(in the rows, 128 means zero)
One turn or mirror swaps these rows in pairs. Which row does each one swap with?
The rows were stretched afterwards, more along some directions than others.
dabak: [119 136 137 163 144 122 108 147 155 133 129 126 139 121 127 135]
tafu: [112 122 119 142 120 144 109 120 126 116 132 126 132 152 137 149]
putu: [ 93 114 126 151 124 140 103  97 147 119 144 159 118 134 143 118]
vop: [128 149 111 157 133 112 124 136 136 134 123 122 123 125 120 144]
Vudi: [126 121 150 136 106 141 127 121 123 126 137 107 115 143 153 112]
gid: [100  99 140 132 118 142 125 107 149 100 111 169 135 164 140 156]
damus: [ 95 120 162 136 115 144 100  94 150 118 157 130  92 134 160 124]
zug: [107 125 125 136 107 132 131 107 169 112 128 166 130 120 131 142]
dip: [121 109 172 134 120 142 114 118 157 109 131 141 121 124 143 131]
bavef: [135 140 127 160 132 104 106 148 165 149 122 137 138  96 119 143]
mif: [115 124 113 140 131 121 118 112 176 131 100 173 148 114 107 148]
Goneb: [ 77 117 140 136 114 148 102  81 157 107 156 152  99 147 148 126]
tenem: [115 153 121 166 140 120  99 104 143 156 151 122 117 116 126 139]
bediv: [122 125 143 140 139 127 125 129 137 107 102 156 125 147 128 145]
fime: [110 128 132 155 135 142 124 125 155 117 136 139 146 156 118 153]
zipa: [ 85 134 113 169 119 140 100  87 181 127 132 183 114 122 128 138]
dun: [119 119 111 152 119 126 121 115 126 139 135 128 128 112 146 128]
fifo: [125 139 124 151 119 115 105 128 148 159 137 122 102  90 130 123]
Mot: [104 124 124 157 128 136 101  85 180 118 126 173 112 143 126 161]
feri: [115 109 139 139 121 128 125  91 160 103 114 156 117 152 138 137]
rameb: [106 127  96 132 118 148 116 101 166 138 126 169 116  99 125 143]
dulag: [106 143 114 167 116 118 112 112 162 170 147 134 116  71 144 133]
zib: [ 84 113 168 156 111 139 104 109 187 117 149 160 104 128 147 125]
fam: [ 90 103 142 138 129 148 119 102 147  87 129 158 123 162 151 155]
Zop: [128 120 124 122 124 145 134 109 135 105 128 135 134 141 140 137]
Bozub: [111 133 152 179 128 123  99 114 155 137 150 126 115 133 152 140]
vob: [ 87 104 136 139  99 147 118  80 132 108 136 160 102 154 151 132]
fezod: [127 136 153 158 122 117 119 116 146 122 138 121  97 127 142 134]
ses: [111 117 110 142 121 122 111 106 171 124 131 174 130 134 125 155]
Pib: [124 137 164 153 135 113 101 137 155 135 129 125  95 115 128 125]
nir: [ 90 113 152 130 117 152 101  72 151  99 152 156 102 147 150 131]
tinif: [120 141 144 166 147 123 113 122 167 111 128 132 126 155 125 144]
Kamu: [ 94 110 121 137  94 151 118  80  99 122 151 132 112 150 163 133]
mor: [123 133 126 155 121 125 115 113 179 134 114 165 127 142 121 139]
gazi: [146 124 125 138 121 117 122 127 151 132 134 128 129 124 119 132]
nidit: [111 150 137 169 128 120 106 104 133 152 155 121 115 115 134 133]
suna: [106 154 103 158 134 117 113 103 139 160 145 131 115  99 124 136]
Gom: [130 125 117 134 115 138 112 104 159 135 121 166 134 104 121 130]
tuve: [107 135 136 152 132 126 110 110 182 121 130 151 113 101 152 131]
Bako: [123 155 112 162 134 109 124 142 175 162 120 132 133 105 123 138]
nomob: [111 111 130 118 114 147 137 117 124  98 114 141 122 166 144 129]
lav: [136 132 100 129 110 128 127 101 167 134 111 168 132  95 114 151]
piz: [ 96  92 174 144 128 140 107 115 173  81 130 153 103 165 142 135]
vesal: [ 88 111 120 143 136 144 104  89 159 107 136 156 108 137 129 155]

fime pairs with tuve
dip pairs with Bozub
dulag pairs with zib
gid pairs with bavef

